In the rows, 128 means zero.
Named turns come first, each shown by rows before and after it. Which turns, in which order, take the first row of each pair that follows to the second? Write the first one first, as in the answered first pair.
q_143:
[115 145 126 117 114 114 114 112 120 117 132 134] |-> [105 132 138 105 114 130 120 130 125 117 133 126]
[143 112 121 112 133  92 142 145 124 141 132 109] |-> [146 114 120 115 133  87 142 139 122 141 130 113]
[119 121 110 110 108 111 145 128 107 125 112 151] |-> [110 114 124 101 117 131 151 153 117 123 108 139]
[147 158 117 143 135 131 126 105 128 128 106 165] |-> [127 156 124 118 109 140 128 109 122 121  97 166]
q_854:
[118 127 161 140  92 145  92  96 124 154 126 100] |-> [147 138 154 180 142 160 111 121 150 160 115 116]
[133 116 156 126 128 179 130 120 151 114 100 125] |-> [146 108 129 136 157 152 157 151 154 117 107 122]
[101 129 114  93  67 125 129  84 101 110 147 131] |-> [126 157 142 141 104 187 116  85 128 111 122 157]
q_557:
[126 145 121 130 143 141 135 133 130 120 112 145] |-> [117 135 114 117 136 125 144 142 127 119 116 137]
[ 96 124 170 111  98 165  97 102 116 115 132 112] |-> [107 140 164 118  97 168  99  96 119 110 115 139]
[156 117 118 146 203 141 143 163 162 152 144  98] |-> [167 139 109 163 200 150 153 152 163 142 120 141]
[136 122 126 142 126 126 111 124 125  99 115 170] |-> [125 104 117 119 118 104 124 136 114  96 124 155]
q_130:
[125 107 174 124 141 109  91  95 110 113 147  81] |-> [146 119 112 148 176  68 154 136 115  98 116 142]
[121 104  78  92  83  54 166 110  88 101 135 128] |-> [ 96 104 107  61  58  98 162 121  88  96 114 132]
[122 109 101 104 102  90 160 157 130 118 144 126] |-> [107 107 128  89  85 119 146 150 132 117 139 114]
q_219:
[129 119 204 130 133 206  90 131 157 124 133  94] |-> [113 138 188 110  89 208 108 120 141 103  96 152]
[138 114 134 145 121 166 136  93 128 134 192  68] |-> [138 145 131 152  88 181 128  60 120 120 156 131]
[ 91 133 107  70  65 121 156 147 100  89  88 170] |-> [104  82 120  83 138 101 147 190 122 126 160  56]
[126 115 121 142 137 123 134 140 146 121 108 109] |-> [133 127 126 152 138 131 125 130 147 122 107 117]
Pairs:
Between the rows of a pair lie 2 to 3 turns.
[107 151 147 126 111 161 115 125 129 116 104 157] |-> [117 126 143 130 133 119  92 110 120 139 158  88] : q_219 then q_854 then q_130
[120  98 154 144 128 132 103 128 120  99 144  86] |-> [120  99 120 137 122  92 122 127 106  93 146  96] : q_130 then q_557 then q_854
[109 124 125 110  89 117 128 120 112 123 115 133] |-> [120 126 156 131 122 168 122 136 139 133 110 121] : q_143 then q_557 then q_557
[137 115 113 139 160 112 132 133 125 135 158  88] |-> [118 138 121 114  90 124 114  89 106 115 124 139] : q_854 then q_219 then q_219
[140 136 123 149 132 124 109 103 131 135 133 140] |-> [135 134 103 135 133 113 142 134 127 128 118 158] : q_130 then q_854
[152 138 137 170 153 151 107 122 142 140 112 123] |-> [142 116  96 147 157 103 144 159 130 133 121 117] : q_130 then q_854
[128 114 157 123 139 140 117 125 136 153 153  91] |-> [146 150 132 152 139 149 135 118 138 139 113 166] : q_143 then q_557 then q_130
[ 98 168 132 159 107 137 107 126 131  92  94 172] |-> [ 83 152 166 144 104 158  86 125 135 101 109 133] : q_854 then q_130
[126 123 154 141 131 162 113 116 130 133 121 110] |-> [139 138 114 157 131 127 131 108 121 125 109 150] : q_130 then q_219
[159 149  87 159 146  87 138 115 118 127 139 143] |-> [130 120 119 116 158 137 167 189 137 121 130 114] : q_130 then q_854 then q_219
[137 116  67 141 145  53 163 140 113 121 143 136] |-> [ 94 127 147  95 103 182 155 162 130 100  86 163] : q_130 then q_854
[120 150 163 125  94 172 104  99 131 121  88 162] |-> [121 138 149 122  79 123  85  66 113 132 122 138] : q_130 then q_143
[113 125 106 104 128  71 147 126 112 131 136 113] |-> [123 135 142 128 135 100 100  86 119 146 149  93] : q_219 then q_854
[ 86 126 119  72 124 128 150 128 141 113  89 170] |-> [106 113 142 107 192 154 141 159 172 137 118 116] : q_143 then q_219
[147 155 121 173 121 120 104  96 120 120 129 157] |-> [104 109 119 102  88  95 122 133  99 114 148 107] : q_143 then q_219 then q_130
[134 149 132 133  97 146 113  91 122 117  99 174] |-> [120 111 137 106  90 109  97  86 106 129 147 104] : q_557 then q_130 then q_557
[135 165 163 138 118 103  81  92 102 150 146  98] |-> [159 187 137 169 161 125 138 149 129 133 100 161] : q_854 then q_130
[141 165 159 155 164 129 126 139 140 148 132 143] |-> [112 137 144 103 117  75 130 130 110 140 157 116] : q_854 then q_854
[146 117 110 135 166  84 154 153 142 142 140 114] |-> [144 121 114 133 150  69 130 121 131 148 154 101] : q_143 then q_557
[140 122 161 125 138 146 104 134 148 127 138  93] |-> [120 131 142  93  95 139 128 136 132 102 104 142] : q_219 then q_219
[124 160 126 153 100 134 116 113 127 109 120 178] |-> [104 118 115 115 120 119 156 184 132 105 135 134] : q_219 then q_143
[119 106  96 106 118  58 144 119 105 126 130 162] |-> [148 117 106 152 182 105 159 158 143 136 113 175] : q_557 then q_557 then q_130
[126 164 125 136 116 161 144 123 129 107  75 198] |-> [123 140 177 138 112 166  74  73 128 140 139 106] : q_143 then q_130
